In the data rows, the value 128 means zero.
Here are some points, each followed by its number:
[96, 130, 133, 113, 102, 125, 116, 146, 139, 124, 130, 157, 141, 148, 116, 131, 123, 105, 133, 120, 107, 107, 104, 93, 95, 111, 114, 131, 142] 0
[81, 95, 87, 103, 111, 108, 140, 133, 129, 166, 148, 149, 166, 138, 134, 117, 101, 130, 120, 111, 87, 104, 91, 78, 80, 70, 100, 105, 80] 1
[174, 171, 163, 132, 143, 124, 158, 133, 133, 144, 152, 145, 144, 130, 122, 128, 162, 165, 129, 134, 173, 176, 175, 142, 176, 136, 134, 162, 166] 2
[107, 109, 113, 148, 119, 118, 149, 123, 139, 125, 150, 123, 115, 126, 113, 138, 132, 116, 99, 122, 93, 124, 90, 129, 130, 131, 94, 99, 134] 3
[139, 124, 125, 110, 145, 124, 136, 121, 143, 134, 108, 121, 132, 102, 117, 140, 116, 129, 127, 126, 98, 130, 114, 136, 103, 104, 117, 105, 118] 4
[115, 147, 150, 136, 139, 124, 123, 122, 140, 126, 138, 124, 120, 114, 148, 114, 135, 106, 99, 126, 102, 97, 111, 95, 112, 100, 134, 113, 100] 5
[140, 111, 145, 121, 107, 141, 130, 154, 121, 124, 131, 160, 145, 130, 127, 127, 122, 123, 152, 140, 110, 109, 136, 136, 123, 137, 138, 139, 110] 6
[111, 103, 119, 135, 113, 133, 91, 106, 129, 94, 91, 124, 93, 124, 103, 142, 135, 137, 113, 147, 144, 120, 118, 131, 145, 118, 130, 143, 141] 7
[77, 73, 75, 74, 81, 109, 78, 95, 98, 97, 111, 119, 117, 94, 96, 87, 119, 120, 113, 121, 118, 96, 92, 101, 117, 134, 137, 110, 142] 8
[143, 141, 178, 135, 137, 160, 155, 150, 150, 133, 133, 156, 134, 135, 162, 131, 170, 153, 177, 141, 163, 148, 146, 176, 143, 178, 173, 135, 142] 9
[77, 101, 75, 113, 124, 113, 141, 148, 155, 124, 120, 124, 143, 134, 136, 122, 96, 75, 101, 56, 60, 61, 73, 99, 105, 105, 113, 91, 128] 10
[176, 153, 165, 128, 163, 158, 118, 138, 136, 139, 100, 101, 118, 106, 147, 148, 125, 165, 149, 152, 147, 184, 183, 183, 161, 157, 135, 168, 162] 11
[138, 104, 102, 138, 102, 141, 132, 130, 101, 98, 135, 100, 122, 117, 91, 92, 121, 85, 109, 80, 95, 96, 76, 95, 110, 81, 120, 84, 90] 12
[73, 71, 107, 96, 124, 122, 125, 98, 120, 104, 136, 137, 103, 137, 136, 128, 95, 118, 101, 111, 87, 83, 99, 85, 118, 96, 95, 104, 103] 13
[142, 164, 160, 121, 133, 115, 134, 101, 112, 92, 131, 113, 116, 133, 142, 161, 146, 167, 174, 148, 173, 164, 175, 195, 154, 154, 181, 153, 128] 14
[162, 154, 189, 146, 167, 131, 141, 134, 154, 117, 118, 121, 157, 160, 161, 171, 145, 157, 157, 159, 169, 204, 199, 196, 190, 144, 140, 145, 136] 15
[108, 121, 123, 92, 113, 104, 118, 119, 136, 109, 136, 110, 102, 135, 96, 134, 90, 91, 84, 85, 88, 116, 123, 89, 93, 114, 131, 142, 107] 16
[136, 166, 164, 135, 114, 127, 120, 113, 95, 91, 95, 91, 122, 123, 100, 138, 142, 118, 128, 158, 166, 145, 171, 173, 147, 179, 177, 153, 135] 17
[82, 108, 111, 119, 92, 124, 97, 118, 124, 139, 149, 111, 112, 140, 138, 97, 128, 102, 110, 114, 115, 117, 116, 120, 104, 130, 135, 103, 107] 18
[162, 169, 130, 123, 137, 146, 139, 141, 132, 137, 116, 119, 108, 124, 154, 125, 130, 154, 146, 183, 151, 191, 150, 165, 162, 178, 164, 167, 122] 19
[190, 181, 154, 169, 127, 115, 140, 97, 120, 126, 96, 131, 127, 122, 158, 178, 213, 220, 205, 246, 215, 233, 209, 231, 206, 179, 190, 182, 128] 20
[113, 118, 98, 117, 99, 116, 103, 92, 93, 132, 102, 138, 138, 137, 133, 107, 105, 111, 146, 147, 115, 136, 138, 130, 168, 164, 136, 138, 139] 21
[174, 141, 169, 174, 136, 166, 133, 134, 169, 133, 133, 133, 158, 156, 134, 138, 149, 138, 151, 150, 166, 153, 149, 131, 159, 143, 153, 124, 146] 22
[119, 121, 105, 127, 99, 116, 117, 118, 142, 103, 134, 103, 136, 110, 92, 130, 116, 122, 98, 117, 99, 101, 83, 117, 95, 111, 98, 140, 104] 23
[67, 97, 99, 99, 104, 78, 112, 115, 91, 97, 127, 104, 115, 126, 128, 98, 93, 122, 118, 122, 86, 86, 101, 102, 87, 93, 108, 112, 101] 24
[105, 104, 143, 106, 141, 107, 138, 115, 137, 101, 96, 101, 98, 129, 111, 113, 94, 98, 93, 130, 96, 101, 125, 134, 126, 127, 126, 96, 126] 25
[86, 87, 124, 124, 90, 112, 114, 104, 135, 124, 114, 112, 127, 138, 148, 117, 109, 139, 124, 110, 147, 150, 148, 144, 154, 156, 119, 138, 126] 26
[156, 127, 134, 167, 169, 136, 134, 158, 158, 156, 162, 161, 124, 133, 117, 148, 131, 130, 142, 113, 149, 128, 112, 112, 124, 110, 136, 143, 108] 27
[133, 131, 114, 147, 145, 122, 118, 114, 97, 124, 98, 112, 124, 97, 136, 142, 109, 125, 111, 117, 157, 140, 153, 155, 142, 156, 162, 161, 158] 28
[125, 103, 93, 125, 91, 133, 96, 98, 142, 143, 108, 115, 109, 111, 139, 115, 111, 109, 132, 98, 104, 116, 100, 126, 134, 127, 135, 98, 103] 29
[156, 155, 122, 146, 155, 123, 123, 156, 151, 150, 159, 151, 149, 119, 132, 155, 150, 127, 138, 104, 136, 144, 133, 120, 133, 101, 118, 117, 129] 30
[140, 127, 143, 148, 112, 116, 109, 123, 106, 141, 106, 100, 97, 130, 124, 134, 97, 131, 123, 130, 126, 98, 136, 130, 119, 133, 108, 105, 121] 31
[121, 157, 127, 126, 162, 163, 152, 156, 147, 149, 124, 120, 96, 93, 117, 123, 109, 106, 104, 109, 112, 107, 92, 116, 81, 88, 91, 94, 129] 32
Which three points above are nearest to each new point? Their numbers follow each, nearest first.
[116, 150, 116, 116, 160, 132, 147, 172, 144, 145, 144, 162, 173, 177, 169, 154, 147, 142, 157, 116, 149, 138, 132, 117, 116, 129, 103, 116, 138] --> 30 27 0
[111, 136, 144, 102, 141, 142, 120, 141, 124, 146, 128, 132, 117, 148, 124, 160, 167, 148, 131, 168, 133, 163, 159, 143, 128, 120, 117, 144, 128] --> 6 30 4
[60, 60, 95, 82, 109, 77, 111, 83, 93, 121, 92, 131, 95, 91, 117, 91, 120, 111, 97, 117, 85, 128, 130, 129, 123, 129, 118, 128, 132] --> 8 24 25
[132, 150, 150, 109, 141, 129, 141, 128, 115, 115, 121, 157, 149, 134, 136, 126, 119, 148, 146, 143, 152, 118, 114, 126, 112, 137, 144, 122, 103] --> 6 4 5
[165, 126, 158, 155, 126, 165, 164, 142, 127, 131, 158, 147, 159, 144, 161, 164, 136, 132, 161, 145, 169, 168, 164, 128, 126, 123, 115, 143, 146] --> 22 2 30
[165, 130, 126, 140, 140, 153, 137, 134, 135, 132, 119, 145, 150, 126, 150, 153, 143, 144, 114, 118, 118, 158, 148, 119, 137, 136, 149, 122, 154] --> 30 22 6
[155, 124, 123, 117, 131, 109, 132, 95, 130, 119, 118, 94, 94, 109, 131, 110, 153, 140, 167, 133, 141, 145, 182, 182, 142, 156, 164, 134, 124] --> 14 17 28
[80, 76, 84, 118, 123, 89, 91, 93, 101, 102, 103, 103, 100, 96, 109, 109, 117, 114, 81, 117, 112, 122, 100, 103, 94, 123, 134, 100, 120] --> 8 24 18
[182, 184, 170, 158, 158, 128, 100, 122, 120, 125, 120, 112, 102, 148, 126, 143, 171, 185, 178, 224, 233, 230, 213, 223, 224, 177, 204, 185, 180] --> 20 15 14
[151, 158, 126, 151, 140, 143, 163, 163, 128, 157, 126, 156, 122, 148, 117, 133, 127, 145, 133, 136, 128, 97, 110, 97, 96, 109, 130, 110, 98] --> 27 6 30
[94, 125, 98, 115, 139, 109, 104, 109, 112, 111, 123, 106, 133, 102, 136, 129, 97, 95, 105, 123, 126, 88, 117, 106, 91, 93, 95, 99, 131] --> 24 23 5
[151, 149, 148, 151, 151, 116, 113, 106, 112, 137, 112, 110, 140, 140, 118, 149, 122, 157, 157, 155, 157, 136, 144, 143, 148, 144, 120, 101, 115] --> 31 22 4
[172, 192, 171, 141, 147, 158, 146, 98, 98, 108, 131, 116, 110, 145, 147, 148, 197, 203, 187, 207, 236, 201, 213, 229, 186, 209, 197, 178, 152] --> 20 14 15
[180, 174, 155, 145, 123, 135, 150, 112, 126, 126, 118, 138, 126, 164, 146, 159, 166, 213, 219, 223, 208, 196, 191, 182, 180, 184, 175, 187, 143] --> 20 14 19
[138, 129, 117, 129, 119, 122, 143, 136, 114, 114, 116, 112, 110, 111, 125, 114, 110, 136, 108, 107, 144, 139, 146, 111, 130, 116, 118, 150, 120] --> 31 4 28
[102, 103, 79, 121, 123, 141, 115, 155, 164, 146, 162, 132, 143, 156, 129, 106, 124, 85, 81, 73, 106, 98, 104, 87, 114, 100, 90, 103, 143] --> 10 0 3
[139, 161, 141, 138, 159, 119, 114, 148, 146, 107, 105, 98, 111, 121, 130, 95, 123, 111, 99, 95, 131, 104, 120, 123, 107, 112, 139, 109, 107] --> 5 4 25
[86, 101, 77, 117, 104, 93, 135, 138, 135, 122, 105, 134, 97, 94, 124, 121, 78, 106, 92, 57, 89, 60, 64, 103, 74, 93, 100, 108, 127] --> 10 24 13
[90, 87, 91, 131, 99, 144, 114, 118, 151, 153, 142, 158, 142, 137, 137, 149, 150, 125, 133, 114, 114, 134, 123, 98, 95, 135, 130, 133, 136] --> 0 18 3
[110, 97, 122, 122, 94, 98, 101, 115, 103, 135, 110, 138, 142, 117, 101, 118, 125, 96, 93, 84, 116, 90, 88, 115, 117, 106, 108, 131, 133] --> 23 0 18
[134, 143, 123, 122, 116, 114, 111, 108, 111, 111, 131, 136, 152, 163, 171, 173, 150, 182, 187, 159, 182, 206, 197, 166, 164, 177, 194, 155, 144] --> 14 15 19
[125, 152, 154, 152, 128, 125, 128, 139, 124, 160, 152, 160, 136, 133, 118, 120, 147, 133, 115, 113, 121, 135, 154, 121, 155, 118, 148, 122, 147] --> 30 6 27
[132, 143, 126, 139, 159, 157, 146, 150, 116, 147, 112, 146, 110, 141, 137, 127, 126, 127, 148, 140, 118, 145, 129, 143, 112, 111, 114, 109, 110] --> 4 6 30
[108, 115, 82, 115, 131, 106, 139, 145, 128, 127, 161, 163, 146, 154, 159, 121, 111, 100, 109, 114, 86, 97, 75, 93, 95, 81, 101, 105, 121] --> 1 0 10
[128, 107, 109, 98, 100, 97, 118, 122, 102, 114, 89, 105, 107, 92, 131, 110, 114, 139, 166, 150, 142, 178, 187, 169, 158, 154, 183, 189, 164] --> 28 21 17
[132, 133, 149, 147, 156, 150, 155, 115, 120, 130, 111, 140, 105, 105, 105, 106, 98, 113, 132, 109, 133, 134, 132, 95, 127, 114, 102, 98, 98] --> 4 5 31
[117, 79, 100, 115, 95, 127, 105, 104, 110, 129, 115, 133, 113, 147, 109, 147, 120, 117, 101, 132, 97, 129, 129, 120, 124, 112, 147, 152, 156] --> 7 21 0
[68, 99, 112, 82, 103, 95, 107, 113, 135, 122, 143, 133, 126, 159, 150, 156, 110, 109, 129, 94, 112, 112, 98, 114, 118, 110, 110, 146, 158] --> 0 13 18
[74, 106, 111, 114, 121, 98, 103, 107, 143, 144, 131, 130, 124, 128, 131, 118, 76, 68, 64, 52, 88, 53, 46, 78, 89, 86, 65, 66, 89] --> 10 13 1
[104, 105, 102, 113, 88, 130, 116, 105, 113, 133, 149, 120, 133, 126, 137, 103, 98, 87, 80, 105, 114, 106, 105, 109, 87, 119, 98, 104, 104] --> 18 23 13
[69, 90, 111, 122, 131, 105, 143, 113, 131, 131, 119, 143, 111, 136, 97, 88, 82, 101, 101, 87, 87, 87, 55, 58, 101, 98, 112, 85, 86] --> 13 10 1
[125, 126, 137, 114, 137, 104, 135, 111, 94, 121, 105, 87, 87, 83, 110, 82, 110, 97, 119, 111, 125, 121, 108, 111, 135, 138, 102, 104, 135] --> 25 31 4
[142, 134, 136, 105, 146, 128, 150, 117, 117, 148, 150, 121, 150, 154, 156, 137, 116, 118, 150, 139, 128, 112, 109, 148, 149, 129, 151, 145, 114] --> 6 4 27
[117, 106, 98, 114, 142, 110, 145, 155, 153, 140, 161, 126, 154, 126, 105, 132, 131, 91, 82, 108, 79, 98, 85, 116, 122, 136, 121, 148, 153] --> 3 23 0
[160, 146, 147, 128, 129, 131, 160, 146, 149, 162, 171, 172, 133, 160, 137, 165, 134, 159, 130, 139, 122, 159, 132, 151, 111, 113, 110, 122, 133] --> 30 27 6
[84, 79, 99, 99, 87, 131, 100, 137, 122, 138, 127, 151, 150, 126, 111, 116, 144, 120, 138, 133, 112, 94, 90, 90, 95, 108, 93, 126, 135] --> 0 18 1
[122, 156, 120, 120, 145, 143, 145, 140, 104, 99, 110, 122, 119, 116, 94, 112, 112, 103, 102, 143, 150, 117, 156, 139, 162, 142, 156, 143, 141] --> 28 17 7
[76, 76, 80, 119, 103, 96, 100, 99, 143, 107, 147, 149, 112, 142, 120, 132, 125, 106, 114, 94, 114, 78, 69, 86, 107, 100, 101, 91, 107] --> 13 24 18
[100, 97, 105, 132, 125, 113, 121, 151, 127, 133, 136, 150, 161, 127, 143, 163, 122, 151, 146, 106, 118, 100, 126, 112, 133, 134, 128, 138, 131] --> 6 0 30
[122, 113, 88, 100, 125, 95, 123, 112, 117, 132, 142, 110, 109, 102, 142, 122, 118, 99, 102, 95, 98, 104, 98, 101, 141, 122, 112, 127, 115] --> 29 3 23
[122, 118, 137, 122, 149, 158, 156, 121, 119, 123, 124, 121, 150, 148, 138, 124, 126, 138, 157, 154, 155, 116, 127, 139, 123, 141, 139, 130, 115] --> 6 4 22
